Named moves, each a turn or a mirror, and the order they were made in; the first pair answered:
paguf:
[  1  -3 -18 -21  20   6  23 -38   5   4  22  53  47  -7 -12 -20  19 -22
 -15 -69 -11 -14  29 -21 -50] |-> [-15  -7 -21 -18   5   5  33 -37  15  -2   3  53  46  -2 -20 -34  18 -33
 -16 -52  -9 -11  29  -3 -37]
[ 11  -3  -8  -2  20 -14  20   0  -8   5   5  -1  14 -11   8  15   2 -18
  -7 -29   4  -8  -2   8  -5] |-> [ -3  -5 -11  -4   6  -7  24  -4  -5   8  -3   0  14  -3   2   3  -5 -18
  -9 -22  11  -6   3  18   2]
[ 23   7 -29  65  39  10 -21  -2   5   8 -18 -17 -12 -11 -15   1  14   7
 -30 -15 -24  -3 -33 -12 -21] |-> [ -8  -9 -38  63  18   1  10  -7  20   5 -45  -6 -14  -3 -24 -20   1 -15
 -48   9 -10   5 -23  24 -12]
[ 39  43   0 -29 -24  40 -23  16   3 -53  -2 -76 -34   9  57   6  24  20
 -34  26  36  29  12  -5  27] |-> [ 32  42  -5 -30 -35  37 -10  23   9 -53  -7 -79 -29  13  60   5  16   8
 -39  29  38  39  18   4  28]
Mut:
[ -9  -2 -19   8  34 -14  26  -8   9   5   4  -7  22  -5  28 -20   0   4
 -11   9  23   4  65   5  -7] |-> [-13  -9 -21  19  31  -4  28 -23   6   6  12  -6  20  -6  15 -28  -1   8
  -6  20  27   2  43  11  -3]
[ 40   3   0   6  22 -14 -11  -2 -28  -8   0   9  13   8  54  43  33  16
  16  40 -59  -6 -33  18 -14] |-> [ 40  -5   6   4  19 -10  -9  -5 -27  -8  -1  16  13   7  53  36  28  22
  17  38 -57  -5 -37  19 -14]
[-40  25 -12 -32 -22   8   9  22  10 -23 -13  15  14  21 -20  -3   9 -23
 -55  30  16 -10  27  34   8] |-> [-43  27 -16 -37 -15   5  11  29   3 -25 -16   7  16  20 -16  -4   4 -22
 -48  23  15   5  21  34   4]
[ 32  39  24  -7   6  -7 -19  10 -21 -20   1 -63   2 -30  15   3  32  32
   8 -37 -30  -5  -6 -34 -18] |-> [  9   1  14  20   3  22   2 -26  -7   4  15 -28   5 -45 -30 -19   5  39
  18   5 -49  -1 -49  16 -14]
kore:
[-23  -7 -20  13  16  24 -25 -62   2  31 -28   1 -10 -16   2 -31   0  17
  17  21  -4  -7 -30   2   8] |-> [-28  -5  -5  16  12   6 -24 -58  -7  36 -28  21 -18 -10  11 -28  -5   3
  13  20  12 -20 -23  10   6]
[  5 -42 -34 -26   0  34  18 -21  -4   1   6 -31  14 -34 -32   5 -16  10
 -36  -2   5  23  -5 -28  -3] |-> [-16 -36  -9 -29 -14  -3  48 -15  -2   6  -7  38  12 -19 -36   3 -37 -11
 -23   4  41  -6   9  -9 -15]
[ 82  21  12 -22  26 -32 -46 -21 -24 -22  40  36   6 -45  11  90   6  19
 -42 -44  -4 -35  13 -23 -32] |-> [ 61   3 -43 -33  23  17 -19 -45   5 -26  20  -8  19 -70 -27  46  27 -17
 -71 -50 -28 -10   5 -37 -35]
[-17  16 -25 -16  33  30  15 -24   6  -1  27 -41  12 -27  -5  16   6 -15
  13 -30  -9   2  22 -15   1] |-> [-39  20  -2 -15  15   4  41 -29  12   3  15  10  16 -13 -12  -4  -7 -44
  18 -17  20 -21  25  -1  -4]
Now pairs of rows:
Between the rows of a pair lie two moves.
[ 36 -19  -2   7   3 -22 -30  31  24 -31  -3   5  30  40  -3 -45  -4 -33
   1 -23   0  -6  24 -10 -27] |-> [ 39 -35 -12  24  17  -2 -31   6  26 -15  17  25  29  22 -25 -45  -5 -17
  11 -13 -19 -12 -19   3 -27]  Mut then paguf
[ 17  22   5 -16  44  10 -39 -24  47  -1 -31 -19  17   4   4 -40  55 -61
   1 -49   9 -18  40 -80   9] |-> [-29 -22   5  29  35  26   5 -68  61  20 -11  72  -6  -1 -38 -60  11 -61
  19  19  18 -27 -24 -13   8]  kore then Mut
[ 40  38 -18 -42   5  -3 -31  12   6 -12   3 -53  27 -12  29  -4  28   5
 -32 -54 -14  14  18 -62 -18] |-> [-23  -7 -40 -24 -20  19  35 -43  39   0  -2  20  33 -17 -47 -68  -1 -39
 -31   2   9  12 -24 -15 -17]  kore then Mut
[-31 -16  40  33  14 -11  12  12   9  23 -26  19 -13  19 -37   4  -9   4
  45  41  13 -12 -40  16  21] |-> [ 10  20  27   2  26 -14 -27  29  10  11 -41 -75  -9  17   2  19  25  13
  24 -14 -14   0  -3 -36  22]  Mut then kore
[ -9 -11   1  10   2 -25  47 -52  11 -34  22 113 -23  -6 -68  30 -37 -12
  19 -58  45 -44 -46  28 -49] |-> [-11  17   4 -28 -30 -60  56 -15  11 -53 -32  78  -6  36 -34  25 -25 -48
  -2 -70  68 -41  25  -5 -28]  Mut then paguf
[ -4  12  41  19 -16 -15 -73  18 -52  10 -12  39 -23 -26  40  -5 -20  10
  26  14  20  -2 -41  14  17] |-> [-35  -7  -3  20 -33  40 -51  -1 -31  -4 -41 -33 -14 -44   7 -32  -7 -15
  -8  31  -5  27 -31  12  34]  kore then paguf
[ 22  34 -11 -44 -18 -89  32  20 -14  15  53  40   2  85 -39  28  -9 -39
 -85 -67  64 -16  58   5 -86] |-> [  32   -2  -19    6   21  -56   15  -32  -26   37  121   81  -13   41
  -70   28  -25   19  -48  -52   23  -17  -17   30 -112]  Mut then paguf
[ -1  12 -25   1  48 -24  64  17   0  16  51  35   2  13 -67  30  17   9
 -10 -33   8   4  -2  18 -30] |-> [  3  12 -39   5  56  -2  42  23  -4  12  51   3   1  -4 -56  40  25  27
 -17 -45 -20  15  -4  15 -25]  kore then kore
[ 24  -7   7  24   7  -9 -38  39 -44  -3  39  -7 -38   0  26  85 -11  78
  15  23 -31   7 -20  29   8] |-> [ 13  -2 -59  -8   7  45 -13  13 -12 -15  -1 -93  -8 -22  -7  35  30  15
 -32 -20 -40  41  25 -17   0]  kore then Mut
[-28   8 -61  -9  26  41 -26 -91 -54 -65  -3 -27  32   0  -2  36 -13 -25
  72  22 -15  28 -18  13  14] |-> [-13  20 -46  -3  41   9 -42 -91 -53 -56  18  16  30  -3  -4  35 -19 -31
  96  -2  -7  11 -32  -6 -20]  kore then paguf
[ 14   4  23  28  24 -39  24 -10 -10   1  55  64   1   7 -18  24 -40  11
  24  55  14 -33 -20  50 -13] |-> [-18 -19 -15  17 -11   8  39   3  -1 -15  25 -18  -5  -4 -30  15 -40  -9
 -18  87  -9   9 -16  77  37]  kore then paguf
[-17  -8 -16 -44 -63  37   2  47  -1 -35 -35 -89  -1  26   7   0  17  12
 -46  10 -33  30  59  -9  49] |-> [ 47  16  26 -32   4  -6 -53  41 -31 -21  34 -32  -8  15  23  33  33  66
   3 -57 -34  -3  39 -78 -27]  kore then paguf
[ 52  17  80  -8 -12 -46 -46  58 -22  -7 -33  41 -14  -1  94  64 -16  66
  93 -22   2 -30  41  21  46] |-> [ 32 -11  28 -10 -40  20 -45  62 -13 -25 -65 -65 -16 -14  89  69  -6  57
  53  11 -44  15  41  46  96]  paguf then kore
[ 26  14   7 -32  21 -33   0  30 -20 -31  30  -4 -24  25  36  48 -15 -18
 -37 -29  23  -2  56  31 -14] |-> [  6 -25 -13  -2  28   4  -6  -2 -28 -16  56  13 -41 -15   4  44 -35  11
 -20  16 -10   4 -11  77   1]  Mut then kore
[ 17  -1   5  -7  11 -44  -9  12 -23 -21  33  12   1 -12  41  27   5  46
 -48 -48 -30 -12  18 -41 -17] |-> [-45 -46 -17  27 -16 -16  37 -25  -7  -8  34  45  -2 -19 -13  -3 -25  37
 -48  15 -38   5 -18  26   8]  Mut then paguf
